One vector is turned by the same rotation once a step. Each row is the vector after some number of steps, and that number follows the row.
The counts run from 0 to 939.
[132 118 116 137 104 108 112 102 143 172 171 164 119 158 185 141 127 127
 148 115 119 123  73 169 108  90 115 167 120 141 158 168 120  96 123 115
 135 118 106 135 125 169  93 163  86 125  97 108 147  66 104  88  93 128
  82 141  87 108  84 124 133 113 123 158 125 106 138 105 179 147 101 164
 164 162  84 102 153 145  88 117 136  92 108]	400
[ 82 151 127  86 110  83 174 109 136  92 137 136 131 107 113 147 144 141
  90 191 149  88 126 144 161 161 162 110 135 114 120 128 180 166 169 117
 119 130 135  95 135 116 114 166 137 168 131 130 171  70 173 108 134  95
 132 156 131 152 137 170  97 109 148 121 116 140 166 107 101 140 129 133
 100 130  62  86 155 161 143 117 144 135 119]	346
[131  97 124 136 109 185 166 160 137 137  84 137 137 113 109 121 128 164
 152 160 114  81  99 126 170 103 128 112 140 134 130 120 161 155 122 158
  70 139 146  59  99  94 187 121 164 128  99 137 119 138 120 119 113 153
 150  89 131 123 103 152 128 118 117 139 121 113 125 131 117 114 171 191
  83 139 114 147 115 155 142 136 130 126  99]	337
[126 119  74 173  97 155 142 101 128 201 115 119 151 177 177 177 119 125
 186 144  91 125 135 154 137  56 136 137 102 128 150 139 148  73 118 139
 128 141 130  99 125  95 128 118 142 144 120 105 158 119  69 143 120 135
 120 127 145 124 111 126 151 140 122 166 130 110 137 121 112 127 126 181
 129 145 123 136 137 143 101 140 157 134 153]	742
[162  73  96 126 120 142 120 129 122 114  99 145  97 137 133 129  89 152
 125  81  74  93 138 146 107 147 138 132 139  87 121  70 128 135 129 199
  78 139 119 144 109 129 153 114 120 103 130 141  59 145 108 149 102 105
 147 108 153 156  88 103 160 114  98 134 117 110 151 128 104 100 140 108
 141 149 169 118 140 145  94 148 146  97 155]	215
[159 103 118 150 127 186 144 151 136 138  49 155 131 132  92  83 136 139
 134 126 114  80 107 131 154  92 100 132 122 151 123 116 144 124 113 175
 105 117 131 102 144 132 164 119 176 110 120 142 105 145 103 148 147 157
 145  69 165  79 118 125  99 138 133 158 140 155 107 139 107  99 177 127
 112  74 138 167 116 138 162 151 113  97 126]	333
[ 91 166 143  89 106 111 126  92 103 138 161 101 153 132  96 117 148 125
 104 157 136 165 168 115 165 153 123  96  89 101  90 112 161 165 124 112
 180 130 115 133 167 109 114 127 101 149 175 123 120  99 140 112 159 104
 158 193  75 137 171 135 129 155 184 142 127 134 134 135 160 145 126 106
 166 107  98  97 106 107 128 111 110 102 161]	607
[144  85 113 170 138 173 119 120 123 156  50 180 113 150 140 126 124 131
 144 115  95  80 129 139 136  86 112 177 131 149 134 107  85 104 119 159
 100 121 109 106 157 131 137 108 175 124 117 128 133 145  85 150 150 142
 118  66 189  98 102 133  95 108 138 151 137 157 112 126 120 100 157 163
 128 107 127 156 120 122 143 171 128 113 118]	893
[107 146 122  86 113  93 152 100 134  99 108 150 114 121  91 135 148 130
  81 147 142 102 167 118 153 152 162 131 153 113 107 102 144 149 164 109
 141 117 110 145 188 147  86 146 148 170 153 138 145 104 155 154 163 106
 141 146 181 145 165 143  66 115 167 123 140 183 143 103 116 125 137  89
 133  88  79  89 150 125 147 125 137 142 173]	350
[154  96 161 157 137 109 104 139 123 123 138 172  73 145 120 137 140 117
 113  66 114 130  78 131  82 113 131 171 154 125 140 122  85 131  90 115
 113 119 106 157 154 185  68 138 112 155 103 115  95 134 120 120 122 162
  77 118 156 111  93 105 126  99  84 151 139 106 121  85 171 130 131  99
 158 133 101 151 140 133 112 110  89 124 141]	397
[121  75 154  84  93 175 143 148 178 108 101 156 107 128 100 139 169 142
 122 138 127  76 101 139 127 149 128 159 165 103 110 129 126 137 141 100
  82 101 123 158 159 134 110 175 166 171 105 127 112 136 112 110 122 134
 103  94 187 117  94 130 100  84  99 109 142 141 118  89 139 166 138 168
 130 139 102 103 120 165  90 117 152 170 128]	807
[116 108 143 143  97 149 104 112 158 169 139 140 127 160 176 166 151 109
 150 136 117  99  86 165 112  90 101 184 121 140 140 159 105  99 123  93
 124 117 114 140 147 151 106 158 138 146  99  96 148 104  95  84 109 129
  70 129 123 104 101 121 125 107 109 150 125 110 132 103 177 154 119 188
 157 155  79 113 134 154  81 116 140 125 101]	171
[137  73 139 132  99 176 125 116 163 153  74 141 110 159 165 160 150 121
 141 140 111  48 110 154 122  87 120 181 130 137 131 138  80  96 131 130
 108 110 108 163 164 157 127 139 175 145 120 122 124 132  82 111 126 137
 102 109 190 113 100 140 111  79 111 125 126 132 132  83 149 128 132 157
 159 119 117 121 142 160  88 142 140 133 104]	887
[134 135  80 125 144 103 139  80 137 152  86 143 127 178 160 126 161 103
 127 157 133 106 155 163 155 106 131 166 107 135 122 134 117  84 158 125
 175  94 125 143 173 159 103 126 173 128 137  95 175 103  98 139 154  96
 127 128 177 110 151 142  78 100 156 140 114 156 147 119 121 125 127 104
 145  88  96  87 159 145 125 148 154 111 138]	660
[ 99 170 132 102 135  85 130  72  96 127 142 101 113 151 153 159 148 122
  99 155 150 126 205 115 160 136 134 122 111 138 136 111 101 120 149 127
 151 125 124  95 171 140 117  99  96 100 175 120 162 114 167 110 146  79
 129 180  78 174 162 167 111 110 196 136 116 104 137 138 130 119 112 152
 175 135  99  87 111 123 141 132 121 117 136]	762
[115 120 115 109  89 128 145 107 190 138 162 126 131 145 147 158 149 128
 130 161 146 109  93 148 114 130 153 153 154 101 137 158 163 119 179 104
 120 108 123 143 130 138  89 189 106 165 109 108 160  69 129 130 114 130
  84 147 150 137 100 127 111 106 138 132 129 150 124  91 135 188 119 161
 124 159  69  82 158 186  98 105 162 171 119]	16
[129 118 120  93 128  94 129 107 132 110 106 185 130 127  99 111 167 115
  94 133 140 127 102 152 133 157 119 174 156 103  94 135 119 140 158  97
 131  88 131 153 171 175  72 172 159 161 108 114 145 100 114 125 154 102
 110 100 192  95 136 125  58 105 129 134 134 183 131 103 143 161 128 103
 121  86  62 101 135 141 135 129 127 127 123]	809
[137  60 119 137 116 161 125 122 117 105  97 162 107 117 128 137 109 159
 130 106  66  90 137 165 143 147 134 135 117  90 120  77 137 153 123 183
  64 148 131 115 112  94 180 116 149 122 114 134  91 166  95 142  98  97
 154  90 143 144  95 128 168 121  88 136 117  96 160 141 100 101 130 161
 121 164 156 124 113 149 103 145 142  77 126]	444
[143 129 105 143 127  82 114  96 123 139 196 136 113 150 164 158 143 123
 138 104 117 183  99 170  87 128 136 133 120  97 153 163 136 104 111 129
 109 111 126 146  98 146  72 134  65 114  95  90 128 102 116 112 102 129
 103 154  95 132  89 105 182 113 112 155 117  84 135 109 168 172  95 141
 145 182 114  93 144 157  87  99 125 113 133]	624
[101 127 156 115 117 145 118 135 100 127 133 124 101 137  87 164 131 138
 115  98 135 157 190  77 132 137 133 128 141 117 108  61  86 151 113  96
 122 121 109 129 200 122  66 105 122 163 167 141 102 158 133 145 162 138
 127 147 145 155 153 132 100 133 154 126 152 148  94 104 139 129 128 147
 161 107 107 136 102  90 140 125  93 181 190]	840
[133 141 122 114 143  67 154  94  77  89 122 183 114 101 112 110 109 144
  94 142 106 107 141 156 163 171 124 105 131 118 121  86 143 181 145 163
 124 158 143  82 125 122 157 127 133 125 117 141 148  96 164 136 122  71
 156 128 115 144 144 153 123 128 133 143 113 133 181 152  86  76 134 100
 103 120  92 111 133 127 164 141 125  59 132]	676
[123  99 162 124 103 144 122 153 174 138 162  99 112 144 150 162 175 127
 140 133 135 118  87 147 101 122 128 154 130 111 119 154 129 113 107  91
 117 109 117 159 131 154 107 135 140 164  94  94 109 138 101  80 105 159
 106 135 146 121 109 125 138 101  91 125 118  79 140  85 191 172 117 167
 150 165 106 123 130 175  79 105 135 152 128]	166
[155 137  93 183 172  66 103  91  61 118 142 180  99 139 147 150 139 117
 138  75  97 191 169 150 118 123 132 158 123 114 125  93  92  96  91 123
 128 118 131 108 146 134  72  88 115 122 115  92 134 139 116 159 129 119
 130 113 148 117 140 126 135 139 120 171 125 116 139 140 114 119 122 115
 127 135 110 140 121 105 147 146 111 108 193]	286
[ 95 128 139  97  66 149 144 112 139 145 173 103 140 125 128 149 100 150
 134 158 101 110 145 133 147 143 130  72 107  90 123 122 195 173 130 139
 133 173 120 128 124  81 156 142  98 147 151 138 112  83 143 126 109 100
 155 192  73 168 128 156 181 168 137 132 128 106 153 129 133 125 126 144
 150 145 117  91 117 134  94  95 137 102 150]	603
[131 144 117 138 166  77 115 114  82 102 172 125 102 136 111 132 169 124
 131  88 148 218 163 108 115 156 137 134 125 112 111 107  97 127 101  96
 129  86 132 106 142 143  58 100  98 119 130  97 104 155 133 123 158 150
 133 124 124 120 151 118 123 117 151 153 124 118 107 140 165 163 132 119
 145 128  92 119  95 117 159 126  98 147 168]	617
[147 133 115 147 150  64  96  80  75 124 174 185 118 130 172 131 138 131
 122  93  94 164 111 178 117 136 110 152 102 110 135 135 111 129  99 134
 131 120 125 124 114 148 111 126  82 111 103 100 124  96 126 103 107  86
 124 138  76 121 120 124 164 133 114 171 108  81 162 157 158 119 104 124
 133 159  95 107 121 135 120 126 132  45 128]	63
[123 126  63 137 136 109 135  87 110 127 143 109 113 166 194 159 131 151
 131 122 119 140 175 156 131 128 142 149 126  97 161 121 116  81 156 167
  89 106 137  98  98 113 116 112 104  88 119 110 143 141 122 153 114  87
 138  96 138 158 115 137 140 101 148 149 112 103 122 138  98 129 124 191
 124 186 136  75 133 154 111 157 184 136 145]	208
[105 148 134 115 141 123 142 135 114 126 156  65 131 139 149 133 190 143
 125 155 176 168 147 125 147 138 116 131 103 147 127 146 114 121 116 133
 125 103 153  87 107 139 129 101 112  63 131 104 127 161 148  75 133 134
 146 117  77 136 141 146 125  91 182 133 113  71 113 147 170 160 125 176
 149 153 107 102  94 156 136 138 112 124  96]	309
[143  82 129 160 136 137  84 122 103 113 136 153  86 140 147 167 123 135
 144  57  79 143 134 150  90 114 120 152 137 103 133  89  84 116  85 147
  81 124 126 137 119 130 120 101 114 130  98  97  73 173 107 132  87 140
 117  96 128 136  99 103 180 118  76 149 123  69 140 118 141 135 124 163
 139 183 143 132 123 132  95 130 131 110 165]	60
[ 80 125 126  73  76 151 147 108 137 120 135 103 120 142 133 178 122 157
 112 157 151 113 179 103 158 147 151 126 133  83 121 108 132 144 174 123
 101 131 122  96 158  89 101 162 104 141 155 134 143 115 134 122 132  81
 114 148 126 176 123 156 114 121 181 118 157 148 101 119 109 147 116 211
 143 153  99  80 110 133 101 124 152 185 147]	123
[133 124 124 128  93 211 153 161 169 180 126  82 141 129  85 101 120 140
 158 137 145 124  88  89 138  79 117  68 114 118 127 129 195 157  96 148
 115 138 123 105  90 103 151 127 123 131 126 142  79 132 115 125 135 208
 134 126 103 105  99 121 136 146 149 145 138 121  86 106 151 129 170 155
 128 116 135 143 120 136 127 107 111 149 128]	716
[165  94 122 102 135 122 104 135 141  96 140 168 104 126  89  97 161 132
 109  74 124 143  88 135  95 173 136 143 145  80 106 107 122 148 116 128
 104  97 111 182 136 166  86 155 130 142  97 131  67 139 108 132 134 147
 117  83 173 101 107  93 126 102  94 137 135 160 119 100 155 149 145  87
 144 116 112 114 133 153 107 113 122 128 154]	472
[135 123  83 155 138 122 132 101 129 138  87 212 138 148 102 116 119 125
 119  99 116 130 116 123 133 104 123 165 142 127 117 122 111 111 152 119
 132  99 128 120 176 141  69 165 146 158 125 123 148  82 108 162 151 115
 100  85 192  94 117 131  66 140 143 149 148 214 100 118 105 122 144 123
 106  84  82 125 141 118 156 154 122 131 160]	814
